In the data rows, 128 means zero.
Some points:
[132 127 150 103 142 149 220 106 103 132 125 138  66 132 127 107  68 114
  92 120 154 134 143 137 108 129 153  84 117 107 100 131 117 127 139 128
 144  62 116 113  97 171 139 137 104 123 122 122 167 109 140 112 162 131
 118 123 145 128  78 122 135 117 148 202]
[104 126  58  85 132 196  92 115 106 153 120 161 128 180 179 196 103 134
 147 168  99 199 158 151  96  47  70 156 183 121  80  31 121 120 197  66
 170 121 130  52 123 118 180 104 133 100 147 123 131  63  99 119  89 106
 128 130 138 119 158 126  72 127 113  17]
[ 88 101 106 103  98 118 111  84 175 111 152 142 133 160 129 164 157 122
 103  51  88 129 196 160  92  97 134 107  74 113 150 125 163 174 126 163
  70 125 177  85 163 137 112 124 136 127 140 122 110 145  84 148 173 128
 136  94  88 148 131 150 155  81 128 141]
[137 121 122 141 145 171 117  94 106 153 101 166 172 110 144 126 160 107
 132  94  66 113 127  82 193 142 188 157 149 129 100 125 145 158  89 157
 192 156 156  80 122 161 125  97 187 154 126 126 110 175  99  74 104 113
  89 158  92 180 140 103 100 144 140 131]
[170 139 146  73 158 116 155 155 152 123 110 116 138 108 106  98  91 157
 139 176 123  65 196 132  90 149 138 140 128 140 150 110  94 109 139 143
 126 107 116 123  93 108  94  83 109 146 139 111 146  86 161 122 155 140
  95  97  78 160 135 140 162 119  91 150]
[188 194 129 160 125 165 152 140 123 161 143 179 182 183 173 180 177 138
 149 171 120 139 143 149 123 173  86 104 156 129 136 130 136 209 111 154
 135 242 133 127 125 130  91 155 142  88 122 121 116 155 128 123 124 127
 109 103 147 180 124 106 209 175 197 201]
[103 139 135 131 116  51  96 149 126 159 117 122  87 146 132 100 154  84
 133 138  57 147 132 164 166  87 203 103 103 105 162 151 109 110  83  70
 138  78  85 138 115 114 124  87 132 114 105 175 127 153 159  98 108  84
 118 154 135  88 254 142 112 119 144 147]
[ 95  98  95 131 156 255 153  23  79 189 117 109 220 136  93 221  97  87
 156 149 127 140 138  78 145 183 158 150 133 230 104 104 142 186  90 165
 112 123 165 119 145  89 133  71 130 111 129 147 156 169 130  78  90 142
 104  96 138  72 142 125 107 163  97  99]
[129 113 128  79 124 163 159 153 137 151 141 104 120 123 141 105 119 121
 111  91  99 103 169 129  87 152 157 135 157 100 110 122 140  39 100 161
 129 135  87 126 140 131  89 138 154 135 142 120  96 126 172 208  98 190
 164 120 114 104  97 115 128 141 169 119]
[114 145 136  99 122 138 152 120 115 153 157 164 102  67 101 126  79 200
  94 115 199 128 149  93 145 121 156 112  52 139 155 115 122 123 138  68
 117 105 158 186 149  86 136 188 123 143 150 134 190  94  61 183 143 156
  85 119  93 123 135 117 156  92 175 154]
[139 145  98 177 150 147 102 144 136 133 163 134 149 127 128  98 140 153
 108 125 101  90 112 125  91 104 127  73 148 128 120 122 169 139 170 129
 132  95 105 152 121 155 114 158 158 174  37 126 123 142  78 136 128 106
 161  46 149 155 119  75 112 143  78 101]
[ 72  57  81 161 146 109  93 167 150  89 126 148 118 116 178 131  81 124
 123 122 204 140 115 102 134  74 137 139 127 110 149 146  86 214  91 180
 115 142  89 183 127 100 142 117 128  83 149 126  91 128 151 100 142  96
 113 155 178  98 150 139 157 118 161  26]
[153 129  93 150 125 125 118 107 110 112 144 143 143 135 114 150 163 137
  78  86 105 184 123 173 112 120 143 136 144 170 141 155 104  91 153 130
 148 148 158 160 105  99 128 136 145 138 158  95  94 148 158 145 204 127
 114  83 154 152  76 143 126 116  93 100]
[120 120 116 150 126 153 149 135 115 129 117 108  62  93  71 106 110 101
 156 201 161  98 107 111 113  74 147  93 156 168 130 119 162 143 108  96
 176 183  76 156 149  90 167 152 116 171 174 132 103  97 155 142 122 139
 173 175 123 169  90 165 151 132 117 165]
[147 133 142 122  90 177  93 158 156 133 146 134 126 129 107 150 147  97
 115 128 123 141 118 163 131 121 103  95 104 155 160 135 138  99 143 189
 129 140 152 133 126 151  89 179  91 164 108 122  57  96 109 134 126  99
  57 145 158 104 108 118 115 133  81 110]
[159 118 147 130 119 124 166 141 110 116 150  97  97 110 125 100 123 154
 162 144 135 126 186 135 141 132 142 117 205 163 114 108 112 141 136  82
 138 101 161 153 164 193  58 130  93 160 150 101 144 119 144 163 138 151
 161 156 139 110 104 126 116  95 104 146]
[135 141  95 121  60 117 124 120 196 132 143 111 128 120 153 164 163 131
  93 131 130 130 107 149 102 138 102 143 123 182 124 125 152 114 104 132
 167  70 151 202 108 130 154 115  94 132  84 188 174 128 110 133 129 107
 132 158 123 168 102 106  66 107 109 140]
[100 164 161 115 136 108  86 115 156 104 173  78 164 181  93 152 161 145
 124 121 218 136 113 118 121 126 102 152 139 145 114 137  90  92 141  88
 190 141 111  63  90 153 121 160 129 129 157 178 131 158 101  90  93 145
 132  82 127 134 154  77 103 218 125 160]
[139 117 134 220 114  68 150 220 131 120 123  80 122 124 162 142 188 127
 115 132 105  96  95  70 152 191 133 151 150 101 198 225 127 115 152 220
 104  75 143 162 116 143 109 163 183 185 156 125 170 221 117 111  91 129
 124 114 137 109 115 183 167 106  74 213]
[135 178 104 110 158 116 162 132 132 109 182 128 155 120 126 118 143 148
 101 139 134  84 130 125 175 139 160 122 119 121 148  91 143 136 172 129
 112 153 107 108 110 145 139  99 104 154 147  93 119  83 177 174 120 147
 176 197 128  94  53 126 133 110 101 163]
[137 102 127 110 102 104 142 127 122 120 140 129 141 172 110 124 139 172
  68 104  84 160  94 161  77 128 110 135 106 181 112 153 142 137 150 153
 121 160 117 147 114 134  99 103 133 141 110 135 101  97  71  77  91 158
 107 128 128 124 115 153 121 102 135 136]
[133 122 122 155 114  60  50 159 175 171 118 114 133 140 138 142 131 117
 147 150 116 188  81 157 152  99 107 136 134  41  98 133  81 166  72 105
  94  88  73 137 112 135 125 151 128 104 122 103 164  68 153 102 147 145
 104 129 108 112  74 119 144 100 103 102]
[127 153 119 177 137 159 112  86  65 158 119 163 156 161 148 158 162 166
 144  86 175  85  78 108 154 144  72 119  98 118 126 123 161 120 122 167
 180  27 209 165 149 105 115 152 120  88 160 120 111 133 137 101 104 130
 158 102  94 150 158 115 116  88 114 141]
[162 129 123 103 128 162 113 155  99 104 110 121 190  75 117 119  44 143
 126 160 152 172 105 105 107  87 116 151 156  90 115  49 157  98 104  89
 144 119  98  52 175 122 156  98  67  92 183 136 156 105 117 107 152 104
 178 150 152 113 160  83 192 177 156 123]
[117 120 234 113 167 120 155  88 136 117  66 100 166 154 125 156  73 170
 187 127 195 170  86 144 117 134 134 202 207  32 183 122 114  91 148 172
 141 105 105 118 139 165 142 113 114 128 117 164 163 131 168 200 124 147
 110 173 120 138 160 151 130  57 148 158]
[ 51 177 135 130 124 113 137 112 173  57  89 124 108 151  98 115 100 119
 153 133  90 138 102 124 126 124  79 166  88 141 110 143 110 169 115  64
 136 137 158 156 100 146 172 155 126  77 140 149 106 140 133 160 159 133
  78 123 121  71 156 106 164 142 121 142]
[142 147 106 155 170  83 121 141 143  80 110  18  95 159 140 146 106 121
 171 121  92 159 136 139 139 114 149 174 103 104 108 130  66 101 160 138
  92 158 148  93 173 104 152 126 141 126  85 165  66 129 127 114 134 122
 126 126 131 119 129 112  84 148 149 119]
[ 97 141 190 167 135  12 139 153 131  97 133 180  86 123 149  73 209  81
 118 130 136 148 111 192 142 141  75 112 115  98  57  78 117 109 108 144
 117 167 119 103 119  95 179 172 109 120  86 101 141  93  80 137 153 142
 168 100 125 122 173 142 109 152 129  31]
[162  77 133 123 120 153 151  72 134 144 125  65 145 104 146  73  87 103
  81  66 156 102 104 101 129 119 108 112  82  83 160 127 141  60 144 113
 117 217 137 142  77 161  92 113 103 166 157  64 130 106  96 177 120 136
 156 124 104 150 164 176  58 145 167 108]
[165 153 148  57 158 138 123 142 142  95 138 141 137 112 110 178 171 106
 132 118  96 127 155 148 111 131  86 110  96 139 113 150 127 144 117  90
  83  68 132 140 114 114  97 107 200 118 118 151 108 134 102 130 123 130
 137 119 203 158 110 139 115  82  88 146]
[186  85 109  77  84 126  85 129  79  94  94 189  71 128  93  55  94 102
 149 201 114 112 192  71 167  84 172 123 128 132 150 145 158 155 115 113
 121 162  90 119 157  79 107  58 157  95  89 112 138 137 170 159 138 112
 138 164 121  89  90 120 134 166 162 138]
[148  94 209 154 104 128 144 151 124 195 142 143 104 102 118  53 114 138
 149 136 137  60 138 125 136 243 143  97 119 186  59 144 144 113 168 107
  24 110 148  47 110 117 210 148  78 104 102 111 158 197 167 115 118 125
 173 165 126 167 113 159 196 143 154   0]
[ 37 118  92 142 138  92 100 131  88 132  89 175  83  44 150  97 170 102
 170  91 131  81  86 105 150 176 133 118 123 124 188 220 135 120 122 118
 109 204 113 184 198 143 135 135 156 134 115 126 127 158 172  51 121  77
 104 117 109 118 158 146  78 163 156 198]
These points spread out most along one direction. Take the direction at right angles to it along which they spread out most. Go by this last direction. For each point below, how far along it does it lie, from 0 to 99? The average is 50, and the first point in the table lies past the average. One standard deviation of the points above along it is 16.
[132 127 150 103 142 149 220 106 103 132 125 138  66 132 127 107  68 114
  92 120 154 134 143 137 108 129 153  84 117 107 100 131 117 127 139 128
 144  62 116 113  97 171 139 137 104 123 122 122 167 109 140 112 162 131
 118 123 145 128  78 122 135 117 148 202] 65
[ 88 101 106 103  98 118 111  84 175 111 152 142 133 160 129 164 157 122
 103  51  88 129 196 160  92  97 134 107  74 113 150 125 163 174 126 163
  70 125 177  85 163 137 112 124 136 127 140 122 110 145  84 148 173 128
 136  94  88 148 131 150 155  81 128 141] 37
[120 120 116 150 126 153 149 135 115 129 117 108  62  93  71 106 110 101
 156 201 161  98 107 111 113  74 147  93 156 168 130 119 162 143 108  96
 176 183  76 156 149  90 167 152 116 171 174 132 103  97 155 142 122 139
 173 175 123 169  90 165 151 132 117 165] 71
[162  77 133 123 120 153 151  72 134 144 125  65 145 104 146  73  87 103
  81  66 156 102 104 101 129 119 108 112  82  83 160 127 141  60 144 113
 117 217 137 142  77 161  92 113 103 166 157  64 130 106  96 177 120 136
 156 124 104 150 164 176  58 145 167 108] 63
[117 120 234 113 167 120 155  88 136 117  66 100 166 154 125 156  73 170
 187 127 195 170  86 144 117 134 134 202 207  32 183 122 114  91 148 172
 141 105 105 118 139 165 142 113 114 128 117 164 163 131 168 200 124 147
 110 173 120 138 160 151 130  57 148 158] 64
[103 139 135 131 116  51  96 149 126 159 117 122  87 146 132 100 154  84
 133 138  57 147 132 164 166  87 203 103 103 105 162 151 109 110  83  70
 138  78  85 138 115 114 124  87 132 114 105 175 127 153 159  98 108  84
 118 154 135  88 254 142 112 119 144 147] 58
[137 121 122 141 145 171 117  94 106 153 101 166 172 110 144 126 160 107
 132  94  66 113 127  82 193 142 188 157 149 129 100 125 145 158  89 157
 192 156 156  80 122 161 125  97 187 154 126 126 110 175  99  74 104 113
  89 158  92 180 140 103 100 144 140 131] 28
[165 153 148  57 158 138 123 142 142  95 138 141 137 112 110 178 171 106
 132 118  96 127 155 148 111 131  86 110  96 139 113 150 127 144 117  90
  83  68 132 140 114 114  97 107 200 118 118 151 108 134 102 130 123 130
 137 119 203 158 110 139 115  82  88 146] 38
[170 139 146  73 158 116 155 155 152 123 110 116 138 108 106  98  91 157
 139 176 123  65 196 132  90 149 138 140 128 140 150 110  94 109 139 143
 126 107 116 123  93 108  94  83 109 146 139 111 146  86 161 122 155 140
  95  97  78 160 135 140 162 119  91 150] 65
[100 164 161 115 136 108  86 115 156 104 173  78 164 181  93 152 161 145
 124 121 218 136 113 118 121 126 102 152 139 145 114 137  90  92 141  88
 190 141 111  63  90 153 121 160 129 129 157 178 131 158 101  90  93 145
 132  82 127 134 154  77 103 218 125 160] 34
[114 145 136  99 122 138 152 120 115 153 157 164 102  67 101 126  79 200
  94 115 199 128 149  93 145 121 156 112  52 139 155 115 122 123 138  68
 117 105 158 186 149  86 136 188 123 143 150 134 190  94  61 183 143 156
  85 119  93 123 135 117 156  92 175 154] 63
[148  94 209 154 104 128 144 151 124 195 142 143 104 102 118  53 114 138
 149 136 137  60 138 125 136 243 143  97 119 186  59 144 144 113 168 107
  24 110 148  47 110 117 210 148  78 104 102 111 158 197 167 115 118 125
 173 165 126 167 113 159 196 143 154   0] 74
[139 145  98 177 150 147 102 144 136 133 163 134 149 127 128  98 140 153
 108 125 101  90 112 125  91 104 127  73 148 128 120 122 169 139 170 129
 132  95 105 152 121 155 114 158 158 174  37 126 123 142  78 136 128 106
 161  46 149 155 119  75 112 143  78 101] 38
